In the data rows, zero lies at 4.5, halfway between 4 and 5.
Here are some numbered points:
5|4|2|6|6|3|3|4|7|4|3|5|4|5|4|2|5|5|5|4|4|3|3|4 0
2|3|5|2|3|6|5|4|5|4|5|6|4|2|5|6|6|6|3|6|5|6|6|6 1
5|6|2|6|6|3|3|5|7|4|4|5|5|5|5|2|3|4|7|5|5|4|3|4 2
4|4|8|2|2|7|7|4|0|5|7|3|5|5|4|9|5|3|2|4|5|6|8|6 3
6|7|4|6|4|4|5|6|3|4|6|3|8|7|5|5|2|2|7|3|5|4|4|4 4
6|6|3|8|6|2|3|5|6|4|4|4|6|7|5|2|3|4|6|4|4|2|3|3 5
5|6|3|6|5|4|4|5|7|4|4|5|6|5|5|3|3|4|7|4|5|4|3|4 6
6|5|4|6|5|3|5|4|4|4|5|4|5|7|4|4|4|4|5|4|4|3|4|3 7
5|5|6|4|4|5|6|4|2|5|5|4|5|5|4|7|5|4|3|4|4|5|6|5 8
3|4|6|2|2|6|6|5|4|5|6|5|6|2|5|7|5|4|4|6|6|6|6|7 9
4|4|4|5|5|4|4|4|6|5|4|5|4|4|4|4|5|5|4|5|5|4|4|4 10
4|3|6|4|4|5|5|4|3|5|4|5|2|4|4|5|6|5|2|4|4|5|5|5 11
7|4|9|6|5|6|7|3|0|6|6|2|4|8|4|8|4|2|1|2|3|4|7|3 12
3|3|0|5|7|2|0|5|9|3|1|7|2|2|4|0|6|8|6|6|3|4|1|4 13
5|5|2|6|6|3|3|5|7|4|4|4|5|5|4|2|4|5|6|4|4|3|3|3 14
4|3|6|4|4|5|5|4|3|5|4|5|3|4|4|5|6|5|2|4|4|5|5|5 15
6|5|6|5|5|5|6|4|1|5|5|3|5|6|4|6|4|3|3|4|4|4|5|4 16
5|4|5|5|4|5|5|4|3|5|5|5|4|4|4|5|5|4|3|4|4|5|5|5 17
3|6|6|3|1|7|7|6|3|4|6|5|7|2|6|8|4|4|6|6|7|7|6|6 18
4|2|2|4|7|2|1|3|9|4|2|6|0|4|3|0|7|7|3|5|2|4|2|4 19
6|4|3|7|7|2|3|4|6|5|3|4|3|6|4|1|5|5|4|4|3|2|3|3 20
5|4|4|5|6|4|3|4|5|4|4|4|3|6|4|3|4|5|5|4|4|4|3|4 21
7|6|4|7|6|3|5|5|3|4|5|3|6|7|4|4|2|2|5|2|4|3|4|3 22
5|5|5|4|4|5|5|5|3|4|5|4|5|4|4|6|4|4|5|4|5|5|5|5 23
8|5|5|8|6|3|4|4|2|5|5|3|5|9|4|3|3|3|5|2|3|2|3|2 24
3|2|3|3|7|3|1|4|9|4|1|6|0|2|4|1|7|8|3|6|3|5|3|5 25
2|5|7|1|0|9|8|5|2|5|7|5|7|2|5|9|5|4|5|6|7|8|8|7 26
5|5|5|4|4|5|5|4|3|5|5|4|5|5|4|6|5|4|4|4|4|5|5|5 27
3|6|7|2|0|9|9|6|2|4|8|4|9|1|7|9|4|3|6|6|8|8|8|8 28
6|4|3|6|7|2|2|4|7|5|3|4|2|6|4|1|5|5|4|3|3|3|2|3 29
4|3|8|3|3|7|7|3|1|5|5|4|3|4|4|8|5|4|2|5|5|6|7|5 30
3|7|6|3|0|8|8|7|1|4|8|4|9|3|6|9|2|1|7|6|8|7|8|7 31
4|5|4|4|4|5|5|5|7|4|5|5|5|4|5|5|4|5|6|6|5|5|4|5 32
5|3|4|4|6|4|3|4|5|4|3|5|3|5|4|2|5|6|3|4|3|4|4|4 33
5|2|7|4|6|5|4|2|0|6|3|4|1|6|3|6|7|5|0|3|2|4|6|3 34
3|6|4|3|1|6|7|7|5|3|7|5|9|2|6|7|3|3|8|6|7|6|5|7 35
3|4|4|4|5|4|3|5|7|4|3|5|4|3|5|3|5|5|5|6|5|4|3|5 36
2|1|3|2|6|3|2|3|9|4|1|6|0|3|3|0|8|9|2|6|3|5|4|5 37
4|5|4|4|3|5|5|5|6|4|5|5|6|3|5|5|5|4|6|5|5|5|4|5 38
5|4|4|5|5|4|5|4|4|4|5|4|4|6|4|4|4|4|4|4|4|4|4|4 39
5|5|4|5|4|5|5|5|4|4|5|4|5|5|5|4|4|4|6|4|5|5|4|5 40
New points follow, each followed by the numbers of its three nearest points above, looking only along the 3 directions in which the numbered points spread most, nearest first.
7|5|5|7|6|3|5|4|3|5|5|3|4|7|4|4|4|4|4|3|4|3|4|3 --> 7 22 24
7|6|3|8|6|3|3|5|6|4|4|4|6|7|5|2|3|3|6|4|4|2|3|3 --> 5 14 2
7|6|2|7|6|2|3|5|6|4|5|4|6|7|4|2|3|3|7|3|4|3|3|4 --> 5 14 2
6|5|3|6|6|3|3|5|6|4|4|4|4|5|4|2|4|4|6|4|4|3|3|4 --> 14 0 2
3|5|6|3|1|7|7|6|3|4|7|5|8|2|6|8|4|3|6|6|7|6|6|6 --> 18 35 9
5|2|7|3|6|4|4|2|1|6|4|4|0|6|3|5|6|6|0|2|2|5|6|4 --> 34 11 15
3|4|3|4|5|4|3|5|9|4|4|6|4|3|5|2|5|6|6|6|5|5|3|5 --> 36 32 10
7|4|9|6|5|6|7|2|0|6|5|2|3|8|3|8|5|2|0|1|3|3|7|2 --> 12 16 34
4|3|5|5|5|4|3|3|5|5|3|5|2|4|4|3|6|6|3|5|4|4|4|4 --> 33 10 21
3|5|1|4|5|3|2|6|9|3|3|6|5|2|5|1|5|6|7|6|5|5|3|6 --> 36 2 13
4|3|4|5|6|4|3|4|6|5|3|5|2|4|4|3|6|6|3|5|3|4|4|4 --> 33 10 21
2|3|3|2|5|4|3|5|8|4|4|6|4|2|5|3|6|7|5|6|5|6|4|6 --> 36 32 10
6|4|5|6|5|4|5|4|3|5|5|4|4|6|4|5|5|4|4|4|4|4|5|3 --> 39 7 17
6|5|6|6|4|5|6|4|2|5|5|3|5|6|5|6|4|3|4|4|4|3|5|3 --> 16 27 8
5|5|5|6|5|4|4|5|4|5|4|4|4|5|5|5|5|4|5|4|4|4|4|4 --> 39 7 40
5|5|9|3|2|7|7|4|0|6|6|4|5|5|4|9|5|3|2|4|5|6|8|5 --> 3 30 8
6|5|6|5|5|5|5|4|2|5|5|3|4|6|4|6|4|3|3|3|4|4|5|3 --> 16 8 27
8|4|9|6|4|5|7|3|0|6|6|2|4|9|3|9|4|2|1|1|3|3|6|2 --> 12 16 8
7|4|8|6|5|5|6|2|0|6|5|2|3|9|3|7|5|3|0|1|3|3|6|2 --> 12 34 16
4|4|8|3|3|7|6|4|0|5|5|4|4|4|4|8|5|4|2|4|5|6|7|5 --> 30 3 8
4|3|4|4|6|4|3|4|6|4|3|5|3|5|4|2|5|6|4|4|4|4|4|4 --> 33 10 21
